In the rows, 128 means zero.
The rows of A fall into 4 groups, and each row is roughly a mix of its group's hidden directions.
A:
[[127 161 124 115 133 117 124 161 155 156 173]
 [143 146 185 127 116 138 125 147 145 131 164]
 [123  92 108 165 149 111 142 126 122 171 115]
 [147 168 169 121 108 120 123 147 135  99 153]
 [120 161 126 146  71 141 138 156 140 129 142]
 [126 114  95 177 133  87 141 132 114 134 112]
 [ 92 125 156 129 149 107 117 143 104 141 173]
 [128 151 128 155 112 147 141 168 145  96 162]
 [147 157  82 114 126 155 139 146 128 118  93]
 [145 160 130 129 131 114 126 162 157 150 173]
 [116 136 143 127 113 140 157  99 154 177 106]
 [ 94 125 155 126 152 109 123 147 100 136 173]
 [117 147  82 115 148 125 127 146 157 166 145]
 [142 132 118  95 121 113 121  81 124 158  92]
 [164 154 166 141 113 103 136 161 138 114 141]
 [ 92 101  94 111 140 157 116  94 117 144 128]
 [157 126 115 137 124 127 112 153 108  67 128]
 [153 132 109 132  90 151 129 107 144 145  82]
 [139 136 141 171 121 158 143  93 140  93 118]
 [112 141  78 112 149 127 128 142 157 162 143]
 [116 146  86  94 148 132 123 141 153 161 148]
 [122 153 146  93 130 164 109 127 149 144 167]
 [120  85 126 109 145  94 110 104 122 160 107]
 [143 165  97 125 145 140 129 123 164  95 101]
 [103 118 119 125 183 126 111 107 121  93 141]
 [ 96 135 108 148 147 118 124 139 141 183 148]
 [112  99 137 141 183 118 131 148 132 107 155]
 [108 127 126  92 137 118 128 120 134 192 122]
 [150 124 126 162 119 144 134 120 125  67 111]
 [152 162 175 128 108 117 127 153 137 104 149]
 [138 130 141 163 117 155 149  91 134  86 118]
 [162 145 128 161 120 152 133 107 124  79 124]
 [126 128 152 172 124 143 147  94 129  87 138]
 [137 110 125 100 169 107 109  90 117 148 108]
 [146 165 157 123 124 127 124 154 156 135 173]
 [165 102 141 112 183 134 132 111 129 112 122]
 [160 152 135 131  75 137 136 148 131 159 119]
 [122 118 118  92 133 100 103 164 111 165 142]
 [138 123 117 118 138 104  96 170  97  98 147]
 [122 146 189 129 149 122 147 112 141 116 153]
 [111 133 129  96 134 121 131 119 138 195 122]
 [126 104 125 116 194 113 120 108 115 120 125]
 [139  96 148 127 117 139 134 101 100  91  92]
 [ 96  95  92 116 146 150 123  98 116 152 118]
 [136 131 101  94 130 115 104 176 129 161 122]
 [ 96 112 128 123 121 113 127 160  92 168 151]
 [127 124 123 106 138  98  92 173  99 132 149]
 [160 141 128 160 120 160 122 105 124  81 129]
 [159 143 139 143 137 162 143 153 143  87 153]
 [135 160 123 141  67 151 144 142 133 120 125]
 [160 149 130 135 128 133 128  97 166  88 104]
 [147 138 137 164 119 159 138  98 134  83 115]
 [103 126 154 122 166 113 128 148 112 117 176]
 [105  87 121 140 137  85 124 135 144 123 165]
 [140 108 135 104 183 121 119  93 113 133 110]
 [156 136  87 134 103 141 117 112 145 119  83]
 [108  98 129 122 117 121 138 158  86 163 151]
 [127 152 173  97 117 157 119 134 148 119 159]
 [138 109  96 170 129  83 147 146 122 131 134]
 [157 135  84 131 117 145 124 114 148 108  86]
 [ 69  97 134 138 151 125 113 124 124 106 144]
 [ 85  96 135 151 151 115 125 159 130 115 157]
 [165 158 134 116  82 144 140 123 134 155 108]
 [137 156 129 132  62 146 139 135 129 143 115]
 [125 120 106  87 133 106 116 157 126 176 127]
 [164 164 115 106 163 140 130  96 134 106 125]
 [124 113 133 130  80 106 132 143 127 178 111]
 [127 130  67 118 150 113 139 144 155 150 134]
 [133 134 148 168 126 149 146  85 129  90 131]
 [140  94 138 116 112 144 131 106 102  88  92]
 [142 134 133 167 122 151 142 110 136  72 120]
 [131 144 151  89 107 154 107 112 112  89 143]
 [112  95 139 127 165 114 168 137 148 112 156]
 [137 147 122 109  86 117 126 108 124 173  98]
 [155 113 150 175 121  95 142 125 107 104 119]
 [134 156 120 110  80 130 124 100 123 158  99]
 [122 125 156 169 121 137 134 110 120  78 150]
 [150 134  91  88 131 122 111 159 128 160 111]
 [123 127 115  93 135 103 107 162 120 176 132]
 [ 96 124 154 124 162 104 119 147 108 125 169]
 [120 136  92 124 106 133 113 149  92 159  94]
 [ 74  81 142 141 127 133 115 127 123 110 134]
 [106 131 129 107 131 128 147 112 152 188 110]
 [152 148 135 161 108 165 147  93 149 126 113]
 [102 124 138 124 129 140 152  91 155 177 122]
 [140 116 144 170 141  96 148 154 138 165 128]
 [121 140 148 151 124 149 163  75 147 132 120]
 [105 151 143 117 131 156 113 133 155 158 173]
 [121 128 123 136 172 141 125 129 139  74 156]
 [105 122 168 124 155 114 138 142 110 128 176]
 [ 98 132 142 113 131 132 145 100 149 185 120]
 [116 116 118  92 137 100 107 159 116 171 138]
 [101  95  96 141 116 104  92 135 109 153 136]
 [112 100 125 110 129 100 111  99 109 166  97]
 [ 92 131 119 128 131 119 151 159  84 161 139]
 [128  91 135 137 124 144 129  91  97 104  90]
 [160 139 123 157 124 152 125 113 122  72 125]
 [ 95 103  97 146 149 134 131 122 135 178 126]
 [144 152  76 121 120 155 143 143 119 124  94]
 [134 157 163 107 116 147 120 141 153 116 173]
 [132 129  93 126 165 116 107 135 150  79 129]
 [ 95 103 138 124 138 115 111 151  93 156 161]
 [118  91 172 135 117 110 125 122 105 146 164]
 [ 96 124 149 123 129 104 108 154  93 157 158]
 [ 90 123 147 126 142 123 134 106 143 185 130]
 [121 100 139 149 170 130 134 161 132  98 158]
 [132 130 100  85 131 120 120 152 136 174 105]
 [138 147 141 163 125 157 153  84 143 103 122]
 [146 128 130 160 125 145 142 105 125  69 115]
 [152 116 179 159 108 111 137 138 108 111 117]
 [128 141  76 114 151 117 133 148 157 159 145]
 [145 172 118 140  92 150 137 147 148 103 148]
 [126  89 139 139 181 124 123 146 131 104 151]
 [118 148 163  84 118 169 111 120 135 117 140]
 [103 120 104 144 158 123 130 126 141 186 137]
 [129 132  69 122 146 110 137 150 152 155 135]
 [124 122 156 170 126 134 126 109 114  80 153]
 [142 138 135 169 120 153 149 100 141  85 118]
 [ 96 119 133 101 133 102 123 149 131 183 130]
 [122  86 132 111 169  96 114 110 121 152 116]
 [149 155 122 126  90 155 103 117 107 149  94]
 [129 147 155  75 124 165 117 130 148 124 144]
 [ 96 103 116 119 161 109 100 157 122 131 162]
 [131 155 110 122  91 141 146 143 106 163  93]
 [110 118 118  97 142 102  99 172 119 152 146]
 [116  85 140 129 187 114 118 132 125 120 142]
 [134 135 118 116 174 144 116  94 127  82 132]
 [155 151 112 125  89 156 113 118 120 145  88]
 [125 102 144 131 153 104 117 123 160  97 170]
 [117 106 181 126 148 125 154 124 128 129 167]
 [104 107 120 122 186 119 119 105 122  98 134]
 [127 147 136 121  91 145 139 139  98 175 103]
 [133 163 120 120  68 141 138 113 131 142 107]
 [127 110 122 108 188 113 114  94 119 122 121]
 [114 111 111  83 121 155 114 100 102 105 108]
 [140 124  81 133 125 102 134 124 107 100  87]
 [140 159 115 102 100 120 122  92 127 162  99]
 [ 90 125 158 133 126 129 165  90 146 151 136]
 [109 121 123  96 131 115 126 138 138 193 132]
 [112  92  91 139 109 105  92 134 111 150 127]
 [132 150 189 128 105 148 117 132 131 109 148]
 [151 164 104 124 124 148 140 120 146 114  78]
 [140 125 143 136 159 137 155 100 168  90 133]
 [135 143 119 123 181 145 125 107 120  83 137]
 [ 93 111 138 128 168 100 125 145 127 121 169]
 [147 161 103 132 133 134 131 113 164  98  89]
 [141 122 131 160 115 138 129 141 125  62 136]
 [162 128 110 131  95 152 139 106 146 131  83]
 [ 97 119 107 134 118 104  91 147  93 155 143]
 [134 145  73 129 140 116 102 138 145  94 112]
 [156 112 104 149 121  93 144 136 109 102  90]
 [110 132 137 151  70 138 148 163 135 136 133]
 [106 141 134 109 139 158 117 130 157 164 170]
 [126 103  69 133 141 120 130 111 110 134  95]
 [106 117 177 127 151 123 148 129 117 136 172]
 [121 119 113  92 132 102 103 172 118 161 133]]

Here is one row from each group, named. Which group is each of the other rows in?
[133 169 115 144  77 147 134 147 137 111 139]
(109)
[103 127 130  94 132 123 128 123 139 192 118]
(21)
[ 96 127 150 123 128 114 115 152  89 163 157]
(32)
[122 140 182 116 114 158 110 103 109 108 119]
(120)

[167 155 117 100 133 140 116  84 120 129 103]
(109)
[101 114  89  89 133 143 124 106 113 117  96]
(120)
[102 113 122 112 116  92 111 109 120 177 109]
(109)
[143 127 106 109 131 108  97 184 110 116 136]
(21)
[150 140 127 161 119 156 156  91 146 104 107]
(21)
[122 105  70 131 114 131 102 142 104 146 112]
(32)
[151 133 145 129  94 153 161 112 119 149  88]
(32)
[153 153 129 125  66 143 139 129 135 146 110]
(109)
[106  88 133 131 158 103 155 137 150 119 160]
(32)
[160 153 176 143 113 113 135 158 142 115 143]
(120)
[162 149 131 129  95 116 149 157 138 171 124]
(109)
[152 160 116 108 161 147 128  91 129  96 123]
(109)
[104 148  82  98 152 134 119 128 141 162 118]
(120)
[128 129  88 127 160 115 101 136 152  85 136]
(32)
